Rotation paths and how fast each direction turns (degrees per step)
Each turn is a multiple of 5 degrees from 10 to 175, or 0.
Rotation 1:
[  5,  -5, -16,   9,  13,  -5, -13,  -3, -10,  14,   1, -16,   4, -17,  25,
   9,   6,  10, -26,   3,   8,  18,  12,  25,  10,  26, -12,   1, -10,   2,
   4, -13]
[  2,  -6,  -3,  12,   4,  -1,  -5,   3,  -7,  15, -10, -14, -10, -12,  19,
   0,   6,  12, -31,   6,   5,   1,  26,   7,   8,  19,   7,  -7,  -6, -26,
  15,  -7]
[ -9,  -5,  13,  19,   2, -15,   3,   1,  -3,   1,   2,  -2,  11, -10,  37,
   9,  -2,  21, -15,  12,   7,  20,  18,   9,   7,  15,   1,  -9,  -7, -16,
  -3,  -5]
[ -3,   7,   6,  11,   4, -13,  -2,  -9, -23,  10, -14,  -8,   0, -14,  34,
   5,   1,  14, -21,  -9,   9,  21,  -1,  12,   1,  12, -12, -11, -13, -10,
  14,  -7]
[  7,   3, -12,   9,   5,   1,  -7,   5, -12,   8,  -6, -13,   6, -14,  21,
  -5,   2,  10, -27,   4,   8,  31,  14,  11,  17,  19,  -4,   8,  -8,  -4,
   4, -10]
[ -8,  -7,  -2,   9,   0,  -3,   4,   5,  -6,   7,  -5, -13,  -9,  -8,  23,
   2,  -2,  14, -22,  17,  10,  10,  17,   9,   6,  23,  -4,  -6, -15, -29,
  13, -13]
[ -9,   5,   9,  10,   7, -15,   4,  -2, -10,   7,   0,   1,  17, -10,  40,
  18,  -7,  11, -20,  15,   5,  14,  18,  23,  -2,  18,   1,  -7,  -8, -12,
   0,   1]
[  5,   4,   1,  21,   3,  -9,  -8, -11, -19,  17, -10, -13,  -5, -23,  26,
  14,   3,   8, -20,  -8,   8,  15,  11,   5,   1,  14, -13, -10,  -9, -10,
  11, -14]
[ -2,  -7, -12,  19,  -4,   1,  -2,  10, -10,   4,  -5,  -9,   7, -11,  33,
 -15,   1,  10, -29,   5,   3,  22,  20,   4,  18,  17,   1,  -3,  -8,  -4,
   5,  -6]
[-10,  -4,  10,   9,   4, -13,   7,   5,  -7,   6,  -5,  -6, -10,  -8,  29,
   0,   5,  19, -19,  18,  22,  14,   9,  17,  13,  15,  -3,  -1, -15, -22,
  13,  -6]
[  1,  17,  11,   3,   9, -12,  -1,  -1, -17,  12,  -9,  -8,  11,  -8,  24,
  16,  -6,   8, -23,   8,   3,  27,  10,  15,   4,  15,   1,  -1,  -7, -19,
   2,  -1]
[ -2,   4,  -9,  19,  -2,  -6,  -9, -10, -10,   7,   1, -17,  -1, -20,  17,
  13,  -2,   8, -17,   0,   2,  17,  13,   2,   5,  30, -14,  -6, -11, -15,
   2, -22]
[  0,  -4,  -4,   3,   2,   0,  -3,  -4,   4,   3,   4,  -1,   3,  -1,  -1,
   7,  -1,  -4,  -1,  -1,  -4, -10,   9,   4,  -7,   4,   2,  -6,   1,   1,
  -1,  -1] | 65
[ 1, -8,  2, -2,  1,  2, -1,  8, -1,  6, -3,  0, -3,  4, -2,  3, -3,  0,
 -2,  8,  5, -4, -3,  3,  1,  0,  3,  2,  6, -8, -5,  1] | 90
Rotation 2:
[  3,  -4,   1, -19,  -2,  12,  27,   0,  -9,  -3,  15,  -5,   0,  22,  34,
   6,  -4,  -5,   4,   1,  13, -12, -15,  -6, -12,  22,   2,  -1,  -2,  -8,
   9,  12]
[ 12,  -6,  -5, -12,   1,   6,   5,   6, -10,  -2,  13,   4,   2,  34,  20,
  -5, -22,   7,   6,   6,   0,   1, -10,  -2,  -9,  -3, -14,  -4,  12, -18,
  -8,  16]
[  2,   1, -11, -18,  -4,  13,  22,   4,  -9,  11,  14,   0,   0,  14,  15,
  -2, -20,   2,  10,   5,  10, -13, -13,   9,   2,  26,  -6,   4,   0,  -7,
  23,  22]
[  4, -13,  -1,  -8,   4,   6,  -5,   4,  -6,   2,  -3,  11,   2,  22,  29,
 -16, -34,  10,   5,   6,   6,  -8,  -6,   1, -14,   7,  -1,  10,  -3, -12,
  -8,  23]
[ -6,  -2, -18, -10,  -3,  12,  13,   8,  -4,  18,   1,   1, -19,  21,   6,
 -26, -10,   2,   1,   7,  10,  -3, -22,   3,  -9,  19,   4,   0,   2,  -9,
   8,  22]
[  0, -17,  -3, -11,   1,   9,   5,  -6, -19,   0,  -5,   7,  -2,  16,  31,
 -14,  -3,  12,   3,   4,   7, -17, -21,   6, -18,  14,   9,   4, -10, -15,
  -8,  16]
[ -1,  -4, -10, -11,   6,  11,  15,   5,  -3,   6,   2,  -6, -10,  23,   6,
 -13,   2,  -3,  -1,  17,   0,  -1, -21,   1, -29,  10,   2, -12,   3, -25,
  -4,  23]
[ 13, -18,  -1, -16,  -4,  22,  19,  10, -25,   4,  -3,   4,  10,  10,  15,
  -6,   7,  10,  11,   7,   7, -17, -24,   8,  -3,   9,  -8,   0,  -4, -17,
  -6,  11]
[  8,   5,   1,  -9,  -1,   2,  18,  23,  -6,  -7,   2,  -3,  12,  13,  18,
 -16, -12,   3,  -4,  19,   7,   2, -12,   9, -26,  10,  -7,  -7,   8, -19,
   1,  22]
[  8, -18,  -8, -10, -11,  16,  21,  19, -16,  10,  -2,   2,  13,  20,   7,
 -18, -13,   0,   1,   3,  23, -11, -24, -10,   4,   9,  -3,   1,   7,  -8,
   3,  11]
[  6,   0,  -7,  -9, -15,  -3,  17,  12,  -8,  -9,  10,   2,   0,  23,  40,
 -19,  -5,  11,  -8,   3,   7,  -2, -12,   3,  -9,   7,   5,   1,   4,  -9,
  10,  12]
[  4, -16,  -7, -13,  -1,   3,  10,  -2,  -8,  11,   9,  -3,  -2,  35,  15,
  -7, -15, -13,   1,   0,  22, -11, -15, -15, -11,  11,   4,   1,  13,  -7,
  -4,  13]
[ -3,  -4,  -3,   3,  -3,  -5,  -2,  -4,   3,   1,  -2,   1,  -6,   4,   4,
 -10,   4,  -1,  -6,  -4,   3,   0,  -3,  -4,   0,  -1,  10,   2,   1,   6,
  -1,  -3] | 60
[ -4,   0,   1,   4,   6,   3,  -1,   3,   4,   1,  -2,  -4,   1,   5,  -5,
   1,  -8,  -4,  -1,   0,   3,   4,   0, -10,  -5,  -5,   1,  -1,  -2,  -3,
  -7,   1] | 140
[ 5,  1,  1,  0, -4, -3,  5,  5, -1, -4,  7, -3,  5,  6,  5,  3, -2, -3,
 -3, -4,  3,  1,  3, -7,  5, -3, -1, -1,  7,  3,  5, -5] | 35
Rotation 3:
[  0,  -4,  -5, -18,   0,  -4,  -4, -20,  -1,  -1, -28,  -8,  21,  -6,  25,
   9,  -1,  -1, -13,   2,   7,   9,  13,  -9, -13, -18,   3,  10,   7, -16,
 -17, -12]
[ 19,  -2,  -4, -14,  -9, -15,   1, -13,  13,   0, -19,  -4,  13, -12,  20,
   9,   2,   5, -22,  -8,  20,   0,  11,  -6,  -8, -20,   8,  11,  21,  -4,
  -7,  -4]
[  4,  -4, -10, -13,  -1,  -3,  -5, -11,   0,   1, -29,  -9,  17,  -3,  25,
  15,   5,  -9,  -9,   0,   8,   5,   7,  -9, -11, -14,  -1,   8,  19, -18,
 -16,  -8]
[ 15,   1, -10, -19, -10,  -9,   5, -14,  13,   1, -21,  -4,  18, -12,  25,
  11,   4,   5, -23,  -1,  17,   0,  15,  -7,  -9, -20,   8,  16,   5,  -1,
  -6,  -1]
[ 11,  -8, -12, -16,  -7,  -7,  -4, -12,   5,   1, -26,  -8,  13,   1,  22,
  16,   6,  -8, -13,  -1,   7,   1,   4,  -6, -10, -23,  -4,   9,  29, -19,
 -15,   0]
[  6,   1,  -9, -20, -10,  -4,   1, -17,   7,   0, -22,  -2,  19, -10,  27,
  11,   3,   5, -18,   5,  10,   2,  14,  -8, -13, -21,   2,  18,   0,  -4,
  -9,   0]
[ 14,  -8, -12, -16, -13,  -7,  -2,  -8,  13,  -5, -23,  -5,  11,  -1,  21,
  13,   3,  -6, -16,  -7,  11,  -4,   5,  -9,  -8, -23,  -3,   6,  26, -13,
 -17,   0]
[  5,  -2,  -8, -24,  -8,   0,  -3, -17,   1,  -1, -24,  -5,  16,  -2,  29,
  13,   6,  -2, -13,  10,   4,   8,   8, -12, -16, -19,  -2,  15,  -2, -11,
 -18,   0]
[ 18, -11, -12, -19, -16, -11,  -1, -12,  11,  -2, -14,  -3,   9,  -2,  20,
   8,   2,  -1, -17,  -7,  14,   3,   8,  -9,  -4, -21,  -1,  13,  20,  -2,
 -12,   6]
[  6,  -7,  -5, -22,  -8,   0,  -6, -17,   0,  -4, -20,  -6,  10,  -2,  28,
  12,   4,  -6, -12,   5,   1,   8,   6, -14, -13, -23,  -1,  12,  12, -18,
 -23,  -1]
[ 18,  -5,  -9, -22, -14, -14,   1, -16,  11,  -5, -14,  -4,   9,  -3,  19,
   9,  -1,   2, -21,  -5,  13,   7,   9, -11,  -8, -24,   4,  15,  11,   5,
 -15,   0]
[  7, -12,  -4, -20, -11,  -3, -10, -17,   3,  -7, -20,  -8,   7,   2,  24,
  10,   2,  -7, -10,  -5,   2,   7,   4, -10, -12, -17,   1,   6,  23, -19,
 -21,   0]
[-4, -7, -9, -1,  9,  1,  0,  0, -3,  0, -4, -1,  0,  5, -3,  0, -2, -2,
  3, -2, -5,  2,  1,  5,  4,  1, -3, -4, 10, -2, -6,  1] | 160
[-2, -4, -1,  8, -2,  1,  7, -6, -3,  8,  3, -3, -8, -4, -1, -3, -4, -2,
  0,  2,  2,  0, -1,  2,  2, -3, -1,  2, -2, -3, -1,  9] | 0
[  2,  -1,   7,   5,  -4,   2,  -5,   2,   2,  -1,   0,  -3,  -5,   2,   2,
   2,   1,  -7,   3,  -2,   0,  -4,  -5,  -2,  -2,  -1,  -1,  -5,   9, -10,
   2,  -2] | 155
Rotation 4:
[ 15,  -3,   9,  24,  11,  -2,   6, -18, -23,  -4, -15, -20, -11, -20,   5,
  -9,   7,  -5,   8,   1,   1,  12, -30, -30,   1,  -7,   4,  -2,  -3,  -8,
  -3,  21]
[  1,  -6,   4,  20,   8,  30,   3, -19, -30,  -2,  -5, -14, -25,  -8,   4,
   5,   2,  -3,  -4,  -3,  -5,   5, -20, -24,   3, -18,   2,  -1,   6, -14,
   6,  21]
[  1, -13,   7,   8,  13,   9,  11, -14, -19,  -9,   8,  -8, -15, -16,  -3,
  -8,  17, -18,  -1,  -9, -15,   8, -28, -23,  -8, -15,  12,  -1,  -7, -11,
  -3,  21]
[ 15,  -1,  16,  17,   9,  -6,   6, -15, -26,  -4, -19, -21, -10, -22,   4,
  -6,  11,  -7,   4,   1,  -3,  16, -28, -23,  -5,  -1,   5,   2,  -1,  -3,
   3,  19]
[  7,  -8,   4,  21,   5,  24,   4, -20, -27,  -4,  -6, -14, -23,  -8,   4,
   7,   5,   1, -12,   2,  -3,   2, -21, -27,   4, -12,   4,   4,   0, -12,
  -2,  16]
[ -3,  -7,   9,   0,  13,  13,   7, -15, -13, -11,   5, -12, -16, -14,  -4,
  -6,  21, -17,   2, -11, -18,   7, -25, -26,  -6, -19,  11,   6,  -7, -20,
  -5,  19]
[ 16,  -3,  18,  18,   5,  -3,   9, -15, -30,  -8, -18, -23, -14, -20,   4,
  -6,   8,  -8,  -1,  -3,  -8,  14, -31, -16, -12,  -1,   4,  -4,   2,  -7,
   2,  20]
[ 13, -12,   8,  21,   7,  21,  11, -18, -25,  -7,  -4, -20, -27,  -7,   6,
   4,   5,   3, -10,   3,   1,  -2, -21, -32,   4,  -7,   4,   3,  -2, -16,
  -9,  12]
[ -1,  -4,   9,   0,   3,  13,   2, -19, -19,  -7,   2, -14, -16,  -9,  -2,
  -7,  17, -13,   1,  -8, -15,   6, -24, -25,  -3, -20,  11,   8,  -7, -28,
  -2,  21]
[ 10,  -1,  16,  15,   1,  -2,   8, -17, -33, -14, -17, -17, -22, -15,   5,
  -7,  13, -16,  -5,  -7, -13,   8, -28, -12, -20,  -2,   3,  -5,   0, -10,
   3,  17]
[ 19, -11,   9,  21,   1,  18,  12, -16, -22,  -6,  -4, -14, -25,  -9,   1,
  -3,   7,   2,  -8,   1,   5,  -6, -26, -33,   0,  -6,  11,   2,  -4, -18,
 -12,  10]
[  0,  -3,  10,  -2,  -2,  14,  -2, -23, -23,  -2,  -2, -19, -14,  -4,   5,
  -4,  14, -12,   3,  -9, -10,   5, -20, -30,  -3, -21,  12,   9,  -6, -30,
   1,  17]
[-1,  4,  3, -5,  5, -5, -1,  7,  0, -4,  4,  3, -3, -3, -4,  1, -1, -4,
 -1, -3, -8,  1, -8,  8, -6,  2,  3, -3,  4, -1,  0, -2] | 110
[-3, -4,  2,  0, -3, -5,  4, -4,  0, -4, -5,  1,  7, -2,  0, -7,  6, -9,
  1, -3, -1,  3,  4,  3, -5,  2, -3, -3, -5,  5,  1,  4] | 115
Rotation 5:
[-17,   7,  17,   2,   8, -10,  -9,  18,  29,  -2,   6,  24,  15,   0,   9,
  11,  -7,  -1,   5, -14,  12,  -1,   7,  -6,   6,  14,  -5,   9,  21,   6,
  -6,   1]
[-12,   5,  20,   3,  16,  -5,   1,   9,  21,   9,   2,  21,  19,   9,   4,
   4,  -7,  10,   5, -24,  14,  15,   4, -11,   3,  19,  -6,  10,  21,   2,
  -9,  15]
[-14,  20,   7,  18,  24, -11,   4,  24,   9,   5,  -7,  17,  19,  -1,  -1,
   7,  -2,   5,   6, -15,   9,   1,   5, -13,   1,  12, -12,  11,  21,   6,
  -1,  16]
[ -8,  16,  19,   4,   6, -11,   6,  19,  18,  -3,  -3,  21,  19,  -6,  -7,
  11, -15,  -6,   2, -10,  19,  -3,   5,  -7,  10,  14, -10,  12,  27,   4,
   1,  12]
[-11,   1,  18,   1,  18,  -8,  -4,  12,  13,   4,  -9,  28,  14,  10,  -9,
  15, -15,   9,   2, -18,  13,   8,  20,  -6,   8,  20,  -7,  11,  21,   3,
  -4,   3]
[-13,  12,  17,  16,  18,  -9,  -4,   7,  22,  12,  -6,  28,  18,   6,  -3,
   9,  -4,  12,   4, -12,  12,  -5,  19,  -3,   3,  12,  -4,  18,  12,  14,
  -8,  14]
[ -5,  11,  19,   8,   9,  -5,   4,   7,  19,   9,  -3,  26,  25,   2, -12,
   4, -11,   3,   0, -11,  25,   7,   6,  -7,   5,  10,  -9,  18,  16,   2,
  -2,  29]
[ -1,  13,   9,   7,  19, -10,  -2,  16,  -1,  -1, -12,  25,  18,   3, -19,
  11,  -8,  11,   2, -11,  13,  13,  19,  -6,  -3,   9,  -9,  10,  21,   6,
   1,  16]
[ -9,   8,  14,   8,  12, -14, -11,  14,  18,  -4,  -5,  35,  19,  -8, -13,
  11,  -8,   3,   5,  -1,   9,  -2,  22,  -3,  -3,   8,   0,  12,  16,  13,
  -1,   7]
[ -6,  -3,  19,  -1,   8, -12,  -8,  -1,  24,   9,   1,  32,  20,   8,  -8,
   7, -11,   6,   5,  -9,  19,  17,  14,  -5,  -7,   8,  -3,  13,  12,   4,
  -7,  16]
[ -6,   9,   5,  14,  17, -12,  -8,   9,   9,   3,  -3,  29,  23,   5,  -7,
   5,   1,  12,   8,  -8,  11,  16,  16,  -5, -15,   4, -11,  12,  13,  10,
  -9,  19]
[ -1,  14,   6,   5,  10, -11,  -8,  17,  16,  -5,   1,  30,  25, -11, -11,
   6,  -6,  -4,   8,  -1,  16,   7,   7,  -6, -14,   0,  -6,  13,  21,   9,
  -2,  20]
[-5, -8,  5, -3,  1, -1, -5, -4,  7,  4,  2,  4, -4,  4,  5,  3,  0,  2,
  1, -1, -3, -1,  7,  3,  2,  4,  4, -1, -4,  2, -3, -8] | 85
Rotation 6:
[  5,   3,   4, -12, -20,  -3,  -7,  -6,  -4, -13,  33,   6,  31,  -3,  -9,
  19,   7,  14,  -2,  -1,   0,   5, -10,  -5,   4, -24,  -3,   8,  10,   8,
 -10,  13]
[ 13,  10,  -5, -23, -13,   1,   0,   0,  -1,  -7,  24,   2,  35,  -4,  -7,
  19,  -1,  15,  -9,  -8,   1,  -1, -23, -14,  -6, -16,  -8,  11,  -1,  -4,
  -9,  16]
[  7,   9,  14, -17,  -5,  -6,  -7,  -4,  -5,  -3,  32,   5,  35,  -4,   8,
  13,  -6,  17,  -7,  -3,   6,  -4, -28, -14,  -2, -15,   0,   7,   7,  -1,
  -2,   4]
[  6,  11,   6, -13, -13,  12,  -4, -14,  -5, -12,  34,   7,  28,  -2,  -4,
  17,  -7,  22,  -2,   0, -12,  -1, -24,  -9,  -4, -17,   5,  -5,  10,  -1,
   5,   4]
[  7,  10,   0, -12, -13,  -4,  -6, -10,  -7, -18,  38,  11,  32,  -8,  -3,
  19,  -4,  11,  -8,  -7,  -2,  13, -10, -15,  12, -20,  -5,  10,   2,   0,
   6,  -2]
[  7,   7,   2, -23, -15,   3, -11,  -5,  -1, -12,  26,  11,  29, -15,  -9,
  14,  -6,  11, -12,  -7,  -4,   8, -23, -13,  -2,  -3,   1,  26,  11, -12,
   1,   5]
[  7,  10,   9, -16,  -4,   7,  -2,  -8,  -6,  -4,  28,  12,  34,  -9,   9,
   1, -13,  17,  -8, -12,   4,   4, -27, -15,  -5, -12,   1,  18,   6, -13,
  14,  -8]
[  1,   8,  15,  -4, -13,  11,  -9, -17,  -6,  -9,  30,  14,  32,  -8,   4,
   6,  -8,  17,   2,  -5,  -6,  11, -13,  -2,   3, -14,  10,  10,  18,  -3,
  14,  -9]
[  5,  13, -10,  -9, -19,  17,   1, -10,  -2, -12,  25,  17,  31,  -7, -11,
  10,  -7,  14,  -1, -12,  -7,  14,  -7,  -3,  10, -13,  -3,  19,   2,  -8,
  15,  -5]
[  5,   5,   3, -16, -18,   1,  -6,  -2,  -2,  -1,  25,  14,  34,  -8,   0,
   2,  -7,  10,  -1, -10,   8,  14, -12,  -5,   5,  -5,  -8,  36,  11, -11,
   4,  -3]
[  6,  11,   6, -15, -16,  16,  -3,  -2,  -2,   2,  20,  13,  36,  -4,   1,
  -1, -12,  20,   5, -13,   0,   0, -23,  -7,  -7,  -7,   3,  22,  11, -16,
   9,   0]
[  0,   8,   6,   5, -18,   7,  -2,  -6,  -7,   2,  27,  20,  39,   2,   4,
  -2,  -7,  20,   9, -10,   6,   8,  -9,   2,   5, -18,   5,  12,  12,  -2,
  14, -11]
[-2, -1,  9, -2, -5,  2, -6, -2,  2, -3, -3,  0, -3, -4, -4,  3,  2,  0,
  2,  5, -3, -1,  1,  1, -2,  6,  4,  2, 11,  0, -4,  4] | 155
